(in the rows, 128 means zero)
The rows of T fall into several groups, which share some directions, and each row is roughly a mix of its group's hidden directions.
T (143 x 13):
[[121 124 103 105 137 182 123 130 119 131  65 114 157]
 [ 94 120 117 139 114 166  70 152  94 143  99 121 123]
 [ 98 145 104  87  90 102 119 175 108 134 153 109 120]
 [121 161 172 108 169 142 102 120 120 161 101  99 108]
 [160 136 186 157 111 122 115 152 116 158  93 107 112]
 [120  67 149 131 144 149 133 176 164 130 107 136 143]
 [109 106 134  94  92 146 105  95 106 139 172 111 164]
 [127 136 132  89 174 106 131 116 137 129 150 173  79]
 [125 148 103 127 139 102 160  85 134 109 158  71 125]
 [165 115 122 178 158 116 151  90 168 128 123 126 102]
 [120 112  99 128 150  82 166  97 152 112 148 106  89]
 [ 82 149 108 163 166 104 141 140 131 120 142  80 146]
 [137 162 103 129 134  94 147 158 150  96  70 120 136]
 [117  77 139 128 139 158 148 105 186 133 137 122  97]
 [122 136 136  94  65 121 139 137 135 150 106  77 140]
 [114 130 151 160 152 118 135 130 139 119 159  79 185]
 [165 146 155  94 126  84 129 109  77 102 130 142 119]
 [134 157 152 148 111 148 122 155  87 153  95  96 169]
 [164 137 146 166 165 121 109 108 141 153  89 113  89]
 [ 94 125 116 143  83 108 124 170 116 138  90  94 155]
 [180 184 135 152 161 131 115 124 155 115 134 102 131]
 [113 132 104  93 123 116  87 153  96  99 152 169 154]
 [138 124 108 142 122  95 167 130 180  96 160 161 119]
 [185 121 141 168 153  98 133 108 140 152  94 123 109]
 [ 95  98  92 114 123  78 120 142 138 118 125 144  77]
 [133 160 176 127 176 134 121 124 155 152 120 105  87]
 [148 168 119 144 136 102 105 144 168  98 110 155  83]
 [166 122 127 151 111  74 109 124 166 129 162 128  95]
 [177 173 113  96 120 172 107 123 142 133 103 116 142]
 [128 107  68 128 120 127 170 114 155 109 106 155  97]
 [106 151  93 149 141  96 170 145 145 129 128  83  95]
 [ 73 123 102  94 155 160 141 141 106 116  86 133 126]
 [123 129 160 182 121 104 106 160  89 151 130  95 118]
 [147 123 132 135  95 155  84 163  96 173 100 126 121]
 [ 88 131 134 173 124 105 119 164 100 151 141  81 130]
 [110 100 115  89  71 139 104 134  97 142 162 143 132]
 [120 111 158 171 171 141 164 101 130 119 111  87 142]
 [118 100 140 176 114 103  91 109 161  99 143  96 146]
 [120 115  81 164  97 151  92 166 139 135  96 133 139]
 [127 128 112 146 160 107 104 132  86 108 185 155 105]
 [151 113 123 131  84 100  89 137  69 108 129 148 129]
 [102  94 105 150 115 113 106 111  96  92 140 174 101]
 [134 113  89 143 165 120 112 131 159 113  71  96 115]
 [180 134 107 157  97 107 108 152 122  86 118 145 102]
 [167 117 135 128 150 103 144  68  94 146 100 122 147]
 [ 87  91 115 106 137 176 147 123 118 131  78 121 141]
 [ 86 101 117 111 101 166 122 122  80 108 160 123 148]
 [133 142 141 125 161 150 100  84  95 154  85  97 128]
 [ 87  95 134 100 113 150 158 123 102 133 173 120 164]
 [ 62  90 117 109 149 164 145 139 119 125 104 142 131]
 [150 121 133  74  69 128 119 126 107 143 156 132  99]
 [115 131 144  80 122  70 148 143 118 145 131 165 155]
 [127 133  75  85 128 139 113 133 131 120  66 120 111]
 [121 114 142 142 132 178 137 110 116  95 179  97  98]
 [146 136 144  99  72 127 138 161 143 154  82 118 109]
 [126 102 125 174  97 133 139 137 130 124  95  72 161]
 [ 76 133 106 123 170 155 125 158 102 114  92 134 150]
 [110  80 128 126 115 135 150 192 157 119  97 130 129]
 [158 148 119 155 177 110 163  92 148 105 131 112  99]
 [139  83  84 164  81 123 123 148 109 116 126 148 147]
 [117 158 118  98 133 113 103 112 136 109 191 168 112]
 [129 104 130 114 180 148 175  91 158 115 140 144 147]
 [115 132  95 136  61 110 126 114 138  79 117 137 112]
 [158 150 178 150 114 128 136 117 132 140 192 136 141]
 [102 100 111 136 121  84 119 145 171  97 171 116 108]
 [114  78 103 109 124 141 118 131 188 133 126 142  88]
 [122 160 108  92 158  91 163 127 115 134 151 135  81]
 [147 126 143 166 104  63 114 136 121 133 173 140 126]
 [123 107 110 106 122 196 107 143 143 145  96 140 161]
 [125 119 168  91 133 125 166 107  95 113 182 119 129]
 [114 132 116 102 170  83 151 130 146 124 171 133  86]
 [ 79  73 143 115 100 151 152 125 102 146 131 150 143]
 [111  97 123 151 126  81 108 111 172  92 154 118 103]
 [145 114  93 124 150 138 194  96 119 149 114  97 119]
 [109 135 158  97 185 108 137 148 152 114 157 164 123]
 [149 130 144 150 153 100 164 137 195 151 135 131 113]
 [ 86 108  86 108 112 133 135 100 109 128 123 147 184]
 [119 134 131  65  90 131  98 125 114 119 141 123 177]
 [137 114 131 135  79 175 119 133 123 118  73 153 150]
 [132 113 110 171 159  97 141  96 175 135 112 157 107]
 [146 122 157 145 115 182 109 115 116 135  87 140 175]
 [ 83  91  95 133  97 133  98 133  86 123 123 159 143]
 [107 144 161 132 139 124  82 147 101 125 131 111 191]
 [138 156 130 184 176 103 112 146 118 111 119 107 157]
 [191 142 151 148 109 100 137  91 145 132 142  96 117]
 [105  92  85 166  97 126 162 121 141 130  87 114 129]
 [126 129  89 128 136  83 147  97 159 133 102 169 160]
 [164 184 108  90 127 119 133 109 117 113  98 101 102]
 [109 103 104 118 101 149 126 180 154 116 173 132 158]
 [ 77 100 114 125 125 170 103 103  81 136 124 120 144]
 [142 119 142 158  96 173 106 136 110 145  94 109 175]
 [110 119 104  92 145 160 122 139 154 114 120 194 146]
 [147 159 122 150 145 110 105 152 178 152  79 133 111]
 [ 96  96 123 166 135 136  88 153  93 126 132 166 156]
 [111  76 133 135 148 128 168 174 163 122 113 108 143]
 [140 142 158 162 122 156 105 128 103 147 115  94 185]
 [ 93 116  73 117 107 140 118  99 105 106 117 149 170]
 [137 125 125 155 147 172  95  95 100 145  92  90 120]
 [ 94 138 109  89 145 165 147 128  93 118  76 120 137]
 [ 86  72 119 101 114 167 147 120 120 140  92 132 134]
 [134  98 106 169 128 110 145 106 135 139 133  58 134]
 [118 126 112 174 184 133 158 134 151 132 136 146  84]
 [176 130 140 101 143 153 143  97 165 117 102 170 114]
 [155 131 129 167 137  75 106 136 166 121 166 129 102]
 [151 150 122  82 147 121 132  98 126 114 189 132  98]
 [143 180 134 119 152 101 161 138 159 123 115  83 105]
 [144 120 165 174 158 140 109 160 118 148 118 167  98]
 [139 116 119 154 157 107 141  55 140 124 144  95 124]
 [123 101 139 143 139 166 125 101 152 124  83 150 182]
 [129 164 111 128 131  94 112  71 123 114 178 124 109]
 [151 171  96  87 116 147 113 131 102 125  78 117 142]
 [117 105 123 139 148 137 114  81  98 123 197 127 134]
 [120 121 137 121 113  92  80 152 140 121 125 161  70]
 [176 147 127 148 135 135  94 125 112 148  68 101 126]
 [128  69 135 167 149 106 118 115 168 127 132  90 124]
 [143 123 119 119 148 194 128 115 154 132  80 102 147]
 [134 108 110 171  96 129  92  96 138 126 158  84 151]
 [131 166  96  96 121  96  98 156 137 116 150 158  90]
 [132  94 128 157 160 131 159  78 157 115 131  96 155]
 [128 140 168 130 117 172  96 131 127 115 114 165 180]
 [140 117 141 107 144 131 139  67  69 134 121 110 151]
 [133 159 115 117 142 153 133 126  86 120  69 102 163]
 [107 117 146  87 118 106 159 118 100  98 182 151 133]
 [ 86  98 106 101 132 177 131 138 115 133  80 135 148]
 [103 115 144 197 153 139 144 138 144 155 101 103 131]
 [113 135 128 122 155  62 126 125 143 116 155 124  75]
 [150 176 163 111 169 130 123 115 150 155  99  97 117]
 [ 79 105 122 158 112 127 111 123 102 134 137  90 181]
 [155  74 122 121 145 153 112 113 140 162 102 154  88]
 [143 115  89  95 104 123 126 145 117 112 136 187  89]
 [119 143 162 102 130 142  86 152 136 114 137 194 131]
 [ 91 106 109 150 103 121 119 186 162 136 139 160 121]
 [ 96 129 148  92  89 146 108 174 135 159 110 124 158]
 [183 121 102 180 136 118 130 111 154 138  88 120 127]
 [ 93  70 117 142 119 152 147 124 116 167 140 118 166]
 [131  94  88 136 112 115 163 156 126 153 110  81  98]
 [146 156 146 144  97 163  92  87 103 124 104 145 160]
 [150  81 134 185 122 138 114  92 101 120 112 152 136]
 [130  82 139 184 143  93 123 127 170 128 151 122 114]
 [136 166 143  60 124 119 109 122 119 119 172 110 141]
 [146 149 174 120  96 117 157 101 111 137 184 134 119]
 [ 67  93 135 102 136 175 153 133 123 134 133 152 128]
 [111 109 117 112 110  92 101 124  71 136 100 168 146]]
Each list below has two rows that fit no group; the rest each fit one group, if only roughly. Name those rows in the order they come.
  j461: [125 200 136 131 166 113 125 147 114 105 163 135 120]
  j308: [144 131 183 108 155 165 102 109 128 151 170 143 131]
  j632: [134 150 135  78 136 147 113 162 156 118  99 178 143]
  j444: [ 95 118  63 127 128 114 125 157 116  95 137 168 129]
  j708: [127 127 120 145 187 154 159  99 177 118 115 146 130]
  j275: [128 131  70 122 155 112 151 118 133  95 159 157  89]
  j693: [ 68 147  89 109 113 165  97 132 132 117 119 131 156]
  j510: [154 154 166 152 135 112 164  89 100 120 140  85 132]
  j636: [ 91 105  79 156 100 128  89 138 117 117 138  95 147]
  j177: [125 119 139  93  66 152 121 131 103 151 151 160 155]
  j120: [131  76 121 148 142 155 103 135 195 137 129 138 127]
  j478: [131 125 137 107 169 152 139 182 168 149  99 151 123]
  j892: [141 136 124  74 136 152 142 106 145 142 173 143  82]
  j914: [138 132  89  96 101 186 131 120 117 135 136 175 136]
  j595: [165 201 113 105 119 106 103 141 114 118 137 132 118]
 | j636 j478
  j652: [137 149 152 154  98 163  89 124 106 133 122 116 185]
  j31: [ 79 114  91 102  90 122 106 151 102 122 150 132 159]
  j330: [120  81 136 158 150 107 163  92 147 121 116  94  97]
  j244: [137 110 167 155 124  97 148 158 169 135 131  91  91]
  j763: [ 84 148 157 129 110 136 120 146  80 130 157  88 152]
  j739: [123 103 126 111 133 206 140 116 159 141 102 125 143]
  j471: [114 126  96  68 112 125 130 127 150 124 121 149  71]
  j754: [122 149  84 111  71 103 123 149 111 121 128 135  83]
  j786: [136  90 113 157 116 135 153  71 153 101  92 120 128]
  j659: [126 173 115  75 113 119 113 142 125 125 158 165  93]
  j370: [155 141 138  77 111 119  87 141  88 117 154 161 122]
  j560: [ 83  86 109 139 121 159 130  88 134 137 133 117 175]
  j157: [156 162 105 115 137 155 126  61 113 139 153 147 121]
 | j244 j763
  j741: [112 148 144 111 169  87 161 119 129 110 106 157  85]
  j67: [154 172 136  61 133 117 138 147 149 126 141 136  97]
  j581: [113 121  78 168 141 111 161 146 149 104  83 135 131]
  j787: [162 128 102 124 107 101 116 156 103 105 115 179  90]
  j795: [140  95 137 159 141 129 154 147 149 146  92  98  74]
  j725: [126 122 132 163 147 132 124 183 132 141  97 176  94]
  j745: [114 133 102 126  89  88  87 143 138 113 165 131  87]
  j24: [106 106 109 115 135 138 100 101 122  97 141 151 195]
  j62: [127 123 123 158 171 131 117  78 124  92 137 126 178]
  j11: [123 116 114 100 123 153 124 166 142 142 128 195  94]
  j841: [163 111 152 137 158 158 139  60 147 125 138 136 120]
  j620: [123 126  78 135  85 114 117 155 143  90 129 168 152]
  j417: [112  77  92 146 144 114 127  83 165 134 100 116 119]
  j343: [135 130 140 157 142 137 131 153 104 166 107  64 155]
  j470: [103 129  83 119 118  95  96 163  90 123  91 137 143]
 | j795 j417
  j694: [142 129 153 114 152 105 116  98  84 171  82 119 140]
  j366: [123 130 112 156 102 138  86 195 142 143 103 132 116]
  j543: [135 133 117 101 112 133 156 174 117 139  71 148  91]
  j665: [135 110  89 170 132 104 170  89 123 110 133 110  94]
  j666: [132  77 116 148 143 161 109 129 189 144 111 121 141]
  j394: [125 149  86  91 129 117 119 172 131  97 112 176 121]
  j254: [130 122 102 166 133 116 136  93 147  73 148 157  97]
  j557: [114 145 182 101 157 149 113 112  91 129 147 104  93]
  j732: [149 130 137 150 142 122 174 137 179 108  94 159 157]
  j867: [121 168 168 138 178 159 163 116 118 117 147 106 138]
  j860: [133 178 112 110 144 171 104 155 108 126 102 136 168]
  j477: [134 123 187 166 138 149 138 122 138 174 112  96 115]
  j490: [ 86 109 134 111 133 116 131 105 116 144 198 113 155]
  j953: [ 98 127  79 164 170 110 149 114 125 105 165 120 122]
  j508: [ 97 125 166  92 124 154 113 128  66 130 149 108 122]
 | j732 j490
  j871: [ 80 115  92 111 122 136 115 151 136 109 116 159 182]
  j920: [ 96 122 126  73 128 150 107 111  85 146 169 126 112]
  j82: [ 97 149 116  99 106 114 159 128 135 142 160  66 112]
  j290: [120 147  98 138  80  86 141 143 110 111 102 101  90]
  j186: [143 107 137 175 111 130 126  80 131 117  77  97 136]
  j922: [ 99 145 132 164 172  99 117 162  94 140 109 100 108]
  j573: [138 140 135 141  74 164  76 123 109 128 133 136 166]
  j873: [115 145 127  78 172 127 172 146 129 127 147 169 113]
  j908: [161 119 173 127 119 176 142 100 167 144 160 126 129]
  j195: [116 108 123 108 114 165 128 146 162 136  78 173 154]
  j406: [109 169 134  89 108 109 117 142 112 133 145  73 160]
 | j920 j922
  j586: [ 78 137 108 106 141 109 154 168 104 101 109 155 100]
  j569: [ 91 131 181  99 161 110 149 124 142 149 162 139 106]
  j479: [155 141 141 154 114 114  99 187 143 158  92 126 107]
  j436: [108 143  98 132 130 146  74 107  87 109  84 137 119]
  j454: [160 164  91 106 108 136  82 158 115 136  96 136 148]
  j644: [117  99  90 156  80 148 106 179 118 113 135 130 136]
  j435: [130 146 160 122 126 104 120 155 118  97 164 151  67]
  j843: [154 152 139  84 156 144 171 141 170 153 126 150 122]
  j291: [123 134 150 114 124  91 114 160 128 114  88 163  74]
  j18: [120  97  99 135 147 113 183 101 158 109 149  91 133]
 | j586 j843
  j536: [189 136 128 141 130 143 110 116 193 134 138 111 122]
  j96: [135 143 146 127 171 128 173 129 190 105 140 114 115]
  j768: [113 135 143  88 149 130 148  63  92 110 142 114 143]
  j767: [115  86 123 120 164  89 171 133 164 114 137 127  97]
  j743: [ 93 121  81  83 109 127 116 151 114 118 169 158 128]
  j963: [107 127 102 117 151 109 148 138 150 116 204 112 134]
  j534: [110 151 120  80 168 121 172 135 144 113 160 157 121]
  j901: [112 114 160 192 160 137 134 139 133 125 151 123 171]
  j80: [112 133 100 163 109  92 149 171 126 118  79 109 115]
  j209: [144 128  95 107 153 108 155  85 122 145 133 132  69]
  j737: [155 135 144  98 120 198 146  97 153 140 115 113 134]
  j39: [105 109  81 165 118 120 138 139 185 118 135 160 125]
  j66: [141 122 179 128  79 143 111 100 101 166 151 131 114]
 | j96 j66
  j245: [ 85 126 147  79 136 134 119 106  70 116 144 144 128]
  j837: [110 133 186  98 153 117 156 113 133 128 178 129 107]
  j962: [109 122  71 130  85 124 102 127 101  93 123 157 146]
  j424: [146 160 165 159 166 148 139 143 173 141 106 100 120]
  j933: [129 106 136 114  93  74 135 166 105 112 155 165 125]
  j23: [106 147 143 123 171  75 136 159 132 130 169 102 120]
  j339: [135  99 148 108 118 172 128  69 126 143 167 121 147]
  j400: [116  83 151 159 146 140 156  96 108 129 174 107 107]
  j735: [113 140 148 102 162  92 125 187 126 140 150 139  93]
  j12: [125 155 140 148 152 132 114 165 194 134 125 129  90]
  j992: [109 107 126 183 146 114 113 143 157 133 144 186 119]
  j935: [119 147 126  79 101 127 152 124 142 156 164  80 104]
  j687: [159 141  85 129  89 148 120 152 128 124  98 107 177]
  j481: [154 118 107 124  70  99 115 149  89 118 128 143  91]
 | j424 j992
  j289: [ 87 108  92 131  88 159 102 153 106  97 149 142 131]
  j861: [108 184 102  86 139 125 118 151  85 110 112 141 127]
  j416: [100 124 124 129 142 166 134 142  80 131  84 120 177]
  j647: [160 161 120 103 133 110 164 136 153 129 140 117  65]
  j769: [118  83 103 133  67 133 113 153 156 110 103 133 113]
  j109: [128 122 108 107 180 123 170  89 147 130 174 124 127]
  j780: [145  86 137 180 121 141 147  79 134 133  96 110 137]
  j890: [108 145 153 131 125 170 130  99  97  94 161 126 175]
  j410: [ 74 101  86 116 123 179 137 134 124 112 142 152 125]
  j682: [ 95 121 156 111 137 163 110 100  67 116 148 115 110]
  j882: [152 129  97 137 116 122 166 141 188 144 115 110 169]
  j405: [ 99  95  88  98 126 172 112 145 139 132  82 142 132]
  j667: [111 141 134 124 151 142 158 111 182 132  95  91 166]
 | j890 j410
  j361: [151 137  99 160 122 131  75 139 111 125  73 134 107]
  j233: [ 90  66 122 149 138 157 122 137 130 137  93 124 163]
  j93: [135 107 151 153 112 148  65 164 124 160 137 113 147]
  j337: [119 107 135 134 153 111 173  86 133 108 113  90  84]
  j139: [124 134 132  88 155 115 147  95 118 100 194 129 126]
  j911: [172 168 113 123 126  84 134 109 110 117  96  89 117]
  j106: [ 97 110 148 133 161 100 157  98 154 123 167 157  99]
  j25: [159 128 123 174 166 118 101 137 188 121 135 113 123]
  j300: [133 156 164 151 154 100  94 152  86 135 159 104 125]
  j775: [120 133 174 108 151 163 112 105  79 144 136  95 109]
  j203: [131  89 147 142 102 129 103 170 120 141  70 136 104]
  j327: [128 163  98 141 119  85 134 173 174 101 131 129 112]
  j176: [167 168 165 160 156  95 131 129 120 115 104  94 124]
 | j139 j327
  j472: [ 91 149 161 156 182 125 160 128 113 105 158 123 125]
  j994: [150 123  98 175 118 133  94 176 160 125 118 149 152]
  j812: [142 130 137 153 146 159 122  82 126 137 156 101 187]
  j446: [138 102 179 158 143 131 109 149 135 136  66 134 129]
  j19: [122 111 180 177 155 143 157 110 142 130 161 113 143]
  j827: [145 137 109 128 151 154 163  65 156 103 135 111 149]
  j321: [127 103 108  79  90  93 118 137  97 104 156 155 126]
  j585: [158 111 146 159  98 130  99 185 102 127 129 123  94]
  j450: [110 123 182 117 162 122 153 117 141 130 172 132  85]
  j798: [122 157 142 119 114  85 102 158  98 142 100 132  76]
 | j994 j321
  j28: [145  90 105 145 130 115  95 139 196 132 135 134 101]
  j386: [156 152  99 131 114 121  70 161 119 134 119 152 170]
  j161: [167 132 119  93 119 164 128 104 181 131 112 115  94]
  j193: [127 106 148  98 125 117 138 192 133 134 139 153  79]
  j583: [122 103 169 168 124 147  83 132 100 142 112 143 167]
  j140: [111 137 104 102 136 139 115  65  86 116 107 122 160]
  j441: [113 123 153 129 153 114 160 131 174 108 192 121 128]
  j351: [133 124  99  94 141 163 166  91 145 116 155 172 129]
  j47: [117  95  79 135 106 104 157 103 132 113 138 164 167]
  j811: [ 71  97 106 114 129 143 117  86  93 141 126 143 156]
  j293: [130 108 155 141 138 165 130 177 125 157 117 103 179]
  j676: [105 114 124 159 120  72 142 140 142  99 128  76 109]
  j984: [175 107 140 183 134 139 127 140 146 124 131 109  79]
  j521: [116 142 144 139  77 157 104 163 122 105 113 137 179]
  j690: [116  65 142 138  85 147 118 134 136 158 144 155 154]
 | j193 j441
  j137: [124 159 153 128 124 141 113 155 128 134 195 171 141]
  j128: [177 134 103 139  87 101  77 148 135 142 122 140 146]
  j968: [128 114 106 115 155 121 150 101 159 114  88  89  82]
  j65: [179 119 134 175 118 124 107 166 126 154  91 118 112]
  j81: [154 170 153  68 109 105 120 142  96 110 131 120 137]
  j640: [138 163 162 166 172 142 154 111 108 116 125  96 156]
  j368: [135 154 134 132 165 115 154 143 140 147 162 121  62]
  j518: [107 113 133 156 147  62 133 129 150 116 132  84 106]
  j326: [128 144 128 133 141  78 145 143 184 117 139 171 102]
  j993: [123 151 138  60 172 102 151 145 129 126 140 129 107]
  j229: [160 112 118 165 157 133 100 129 196 127 125 111 122]
  j916: [146 157  77  83 119 114 108 136 160 143 115 152 100]
  j830: [147 153 105 146 161 143 147  76 181 123 114 117 125]
 | j993 j916
  j932: [112  96 121 156  76 105 116 165 148 103  98 107 117]
  j711: [109 176 152 106 115 108 127 193 104 124 127 139 140]
  j52: [124 153 160 116 167 102 144 144 187 158 128 130 107]
  j912: [141 108 153 147 110 178  68 135 135 141 119 142 158]
  j85: [130 101 112 131  81  86 124 172 106 123 128 168 144]
  j226: [120 126  93  80 120 133 111 150 125 100 126 190 142]
  j168: [148 158 100 129 119  96  96 164  93  99  92 133 107]
  j34: [103 104  63 149  90 143 105 128 112 114 115 146 150]
  j866: [171 164 177 101 146 118 149 128 117 112 156 104 107]
  j948: [129 112 120 127  90  56 139 119 108 125 144 132  90]
  j295: [142 135 168 144 164 117 146 115 103 157  71 107 121]
  j554: [149 152 113 161 109  91  93 145 140  75 140 148 113]
  j115: [160 143 147  84 112 111  89 157  94 119 141 166 123]
  j132: [113  95 163 143 152 123 103 171 158 120 168 119 157]
 | j168 j554
